[[-18.5 -25.4 -45.7  47.4  -7.2]
 [-36.6 -41.2  42.9 -29.2 -26.2]
 [-27.3 -10.2 -42.4  39.9 -56.5]] -> -45.7

[[-11.8   2.4   9.1  -3.4  -1.4   0.2   9.7]
 [ -1.3   2.2   1.1   0.0  -5.6  -6.2  -4.5]
 [-10.4   2.7 -74.6  -0.7   1.5  -0.8  -3.8]] -> -1.4

[[ 24.3 -61.7   8.0  43.9  22.8]
 [-20.7   4.9 -18.4  -5.8  37.0]
 [ 17.3   0.2 -25.9 -11.8  40.8]] -> 8.0

[[ 38.1 -63.1  53.5 -64.2 -39.6 -43.2 -52.4]
 [-41.7  60.2 -51.5  62.5  36.0  42.5  46.3]
 [ 41.6 -62.2  52.7 -64.6 -35.3 -45.1 -48.1]] -> -39.6

[[-30.0   9.2  -0.3  22.8]
 [ 15.3  34.1  54.9  75.3]
 [ -5.8 -16.5 -16.0 -28.8]] -> 9.2

[[-17.0 -19.5   3.1 -19.1]
 [-56.8  26.3  10.1  12.6]
 [-40.9  54.3 -20.7  -1.9]] -> -19.5

[[ 34.0  50.7 -25.9 -19.9  16.2]
 [-38.0 -10.4  23.9  -5.5  37.8]
 [  2.0   9.1 -34.4 -59.6  57.1]] -> -25.9
---
[[-6.8, -4.1, -17.4, -1.5, 5.4],
 [3.2, -2.7, 8.3, -7.9, -11.2],
 [5.5, -0.9, 18.0, -8.9, -15.6]] => -7.9

[[-0.856, -1.769, -0.688, 1.376, 0.478, -1.998, 0.749],
 [-1.702, -1.964, -1.268, 0.677, -1.068, 1.938, -1.822]] => -1.998

[[-81.3, 131.3, -65.7, 103.0, 96.8, -95.9, -75.1],
 [-113.4, 56.5, -70.8, 53.5, 180.8, -99.2, -149.0],
 [-117.6, 21.7, 48.5, -22.0, 68.1, -127.8, -133.6]] => -99.2

[[0.143, 0.038, -0.147, 0.101, 0.066, -0.184, -0.219],
 [-0.194, 0.068, 0.107, -0.176, -0.100, 0.090, 0.031]] => -0.184

[[0.2, 0.0, 0.0, -0.7, 0.5],
 [-1.1, -1.3, -1.2, -0.5, -1.3],
 [2.1, -0.4, -0.5, -0.1, 1.7]] => -0.5

[[0.002, 0.185, -0.217, 0.045, -0.182],
 [-0.135, -0.175, -0.096, 0.084, -0.064]] => 0.045

[[-43.77, -28.19, -101.73, -77.63, -96.85],
 [-160.66, -143.37, 110.24, 6.18, -19.13]] => -77.63
---
[ 73.0   3.5   1.1  -5.8 -56.2] ⇒ 1.1

[[  5.9   4.5 -22.7  74.9  52.1   7.2  26.3]
 [-55.3 -59.5  17.3 -29.8  -1.4  17.0 -10.2]
 [-30.9 -20.8  36.6 -74.1 -54.8   3.5 -29.1]] ⇒ -29.8

[ 14.9  47.1  75.9 -12.5 -39.6] ⇒ 75.9

[ 57.8  63.5 -66.1 -50.8 -42.5  23.0  29.1] ⇒ -50.8

[[ 13.8  66.1  19.8 -39.6  16.4  16.5  12.6]
 [ -5.0 -30.8  47.6  14.8 -15.5  -5.0   8.1]
 [  6.3  -6.9 -10.5 -31.2  25.5  36.8  10.8]] ⇒ 14.8

[ -8.5 -68.6 -16.4  41.1 -20.1 -58.2  15.8] ⇒ 41.1
---
0.2	0.2	1.4	0.1	0.0	0.2
0.3	0.4	-1.4	0.1	0.2	0.2
0.1	0.3	0.6	0.0	-0.1	0.1
→ 0.2, 0.1

-1.76	0.47	1.10	1.06	-0.63	-0.83	-0.56 → -1.76, -0.56

0.04	-0.11	-0.07	0.03	-0.18	-0.03
-0.02	-0.12	0.07	-0.01	-0.18	-0.04
0.00	0.07	0.16	-0.02	-0.21	-0.03
→ 0.04, -0.03

1.370	-0.530	0.388	-0.575	-0.291
0.634	-0.348	-0.003	-1.592	0.507
→ 1.370, 0.507

6.53	-9.95	-7.94	-2.33	1.70
-3.21	0.51	2.89	-12.89	11.21
→ 6.53, 11.21

0.012	-0.093	0.178	-0.110	-0.123 → 0.012, -0.123

-67.2	52.1	152.9	-161.2 → -67.2, -161.2

0.10	-0.15	-0.10	-0.01
0.01	-0.15	-0.06	0.15
→ 0.10, 0.15
---
-41.7  -21.6  -18.7  -73.1    2.6  -16.4 Answer: -21.6

 -8.1   10.2   29.0  -10.5  -16.6
-33.3    0.3   12.7  -26.5   66.2
Answer: 0.3

-47.6   -9.8   56.5   26.9 Answer: -9.8

 42.1  -57.4   30.6  -62.7   38.6   54.9  -29.7 Answer: -57.4

 28.7   33.3   33.5    5.7
 14.9   23.6   24.8   28.1
-37.2   46.1   47.3   69.4
Answer: 46.1

-66.3  -28.9   75.2   31.8  -25.4   66.0   49.0 Answer: -28.9

-63.1  -37.5   46.2  -12.3   14.0   22.0 Answer: -37.5

-59.1  -61.0  -26.3  -59.4    5.8   61.1
 63.6   54.7  -62.3   48.7  -62.7  -53.6
Answer: 54.7
---
[ 22.4   8.4 -52.5  10.7 -74.8 -21.9 -24.6] Out: 10.7, 22.4

[[ 48.3  47.0 -20.0  51.8  44.9]
 [-15.3  65.0 -10.9  21.0  34.0]
 [-46.2  -3.4 -45.7  -9.9 -43.3]] Out: -10.9, 65.0

[[ -3.8 -26.5 -75.7   6.7  34.1]
 [ -0.3 -11.1  -2.9   7.6  11.3]
 [  1.3  27.4  19.2 -16.9 -29.2]] Out: -2.9, 34.1

[[-27.7  21.2  34.6 -36.4  33.3]
 [ 33.7  14.8  44.1  68.8 -49.8]
 [ 18.2 -38.7 -16.7  50.7  64.0]] Out: 44.1, 68.8

[[-17.3 -36.6   0.0  15.2  51.4]
 [-37.5 -31.2  19.6 -16.7  57.1]
 [-28.6 -40.0  -1.8  -2.6  59.4]] Out: 19.6, 59.4

[ -1.0 -63.3 -20.5 -25.2  20.7  14.5  36.8] Out: -25.2, 36.8

[-38.2  69.2  41.3  23.4  35.8  16.2  38.8] Out: 23.4, 69.2

[-60.4 -66.7 -72.5 -69.3 -68.0] Out: -72.5, -60.4
---
array([ 1.740,  1.533,  1.632, -1.628, -1.685]) Answer: 1.740, 1.632

array([[-214.2, -171.8, -137.4, -130.7, -166.2],
       [ 135.4,  116.7,   88.9,   91.7,  110.7],
       [  23.9,   43.1,   25.6,   53.9,   28.3]]) Answer: 135.4, 116.7

array([-109.7,  123.1,   12.5,  -26.7]) Answer: 123.1, 12.5

array([-10.86,   9.62, -17.16,   4.60,  -0.83,  -3.50,  11.08]) Answer: 11.08, 9.62

array([[ -16.952, -132.668,  -39.205,  231.193, -126.594, -125.550,
        -145.182],
       [ 205.364, -123.350,  220.689,  204.136, -127.139,  222.835,
         218.898],
       [-133.504, -128.514,  230.002, -138.686,  227.737, -128.495,
        -128.548]]) Answer: 231.193, 230.002

array([-0.001,  0.043, -0.029, -0.056,  0.137,  0.056, -0.148]) Answer: 0.137, 0.056

array([[  9.01,  12.23,   7.00,   9.00],
       [  8.58, -17.39, -17.29, -14.50]]) Answer: 12.23, 9.01

array([[ 1.04, -0.38,  1.91, -1.08,  0.36],
       [-0.48, -1.01, -0.23, -1.17, -0.82]]) Answer: 1.91, 1.04

array([ 0.061,  0.001,  0.128, -0.187, -0.008,  0.004, -0.040]) Answer: 0.128, 0.061

array([[ -74.9,  -35.7,  -44.5,   75.7,   34.0,  137.2,   -9.0],
       [ -67.1,   69.4,   54.9,  217.6,   64.4,  -13.1,   45.0],
       [  76.1,  -48.6,  131.5,   21.2,   76.9, -155.9,   60.9]]) Answer: 217.6, 137.2
---
Q:
-55.1   14.6  -46.7    2.8   28.7   19.2
-13.4   75.8   24.4   -2.6   34.8    4.0
 47.5  -44.3  -20.6    0.4    5.2    5.7
A: 0.4

Q:
 36.4  -10.4   54.8   24.9
  8.7   43.8  -19.8   20.9
 24.1  -16.4  -29.0  -22.0
A: -16.4

Q:
-18.8   48.2   24.1  -31.5
-38.7    4.4   36.8  -10.5
 57.5   61.8   29.0  -51.8
A: 61.8

Q:
 45.8   -1.3   45.3  -65.4   36.4  -65.5   43.4
-13.3   22.7   -4.6   32.2    3.0   35.6   -4.2
 59.3   36.1   64.6  -46.7   63.9  -43.6   65.3
A: 63.9

Q:
-57.7   59.5   -2.6  -66.4  -52.9
 41.6   18.5   -2.6  -66.4  -52.9
 41.6   18.5   -2.6  -66.4  -52.9
A: -2.6

Q:
  1.1    7.1  -52.9  -55.9  -61.5
  3.3  -48.8   -8.2  -23.8   23.6
-13.6   34.1   13.4    3.2   -8.7
A: 13.4
---
-12.8  -21.8   14.1   27.4   -4.6
  2.1   39.1   51.2   30.7    3.4
 65.4   15.4   11.0   17.0  -29.4
-> 30.7

 21.2   40.7   28.3   49.7   45.8  -18.7
-27.3  -26.0   12.4  -60.0   35.0   39.1
-> 45.8

-68.0  -68.3  -55.2   41.7  -63.2  -50.2
 13.1   42.6    8.7  -15.3   23.7   25.2
-> -63.2

 -0.1   11.3  -24.1   13.5  -74.9  -16.3
 -0.1  -10.6  -24.1   -9.0  -74.9  -16.3
 -9.8   11.3  -24.1  -42.7  -45.8  -16.3
-> -74.9

-25.8   32.8  -10.5  -31.0  -11.1
 10.5   32.8    2.1   20.0  -56.1
 51.3  -46.2   27.3   54.0   63.9
-> 20.0

 50.7   69.6   43.3  -30.4
-69.3   50.1   56.1  -63.9
-> 43.3
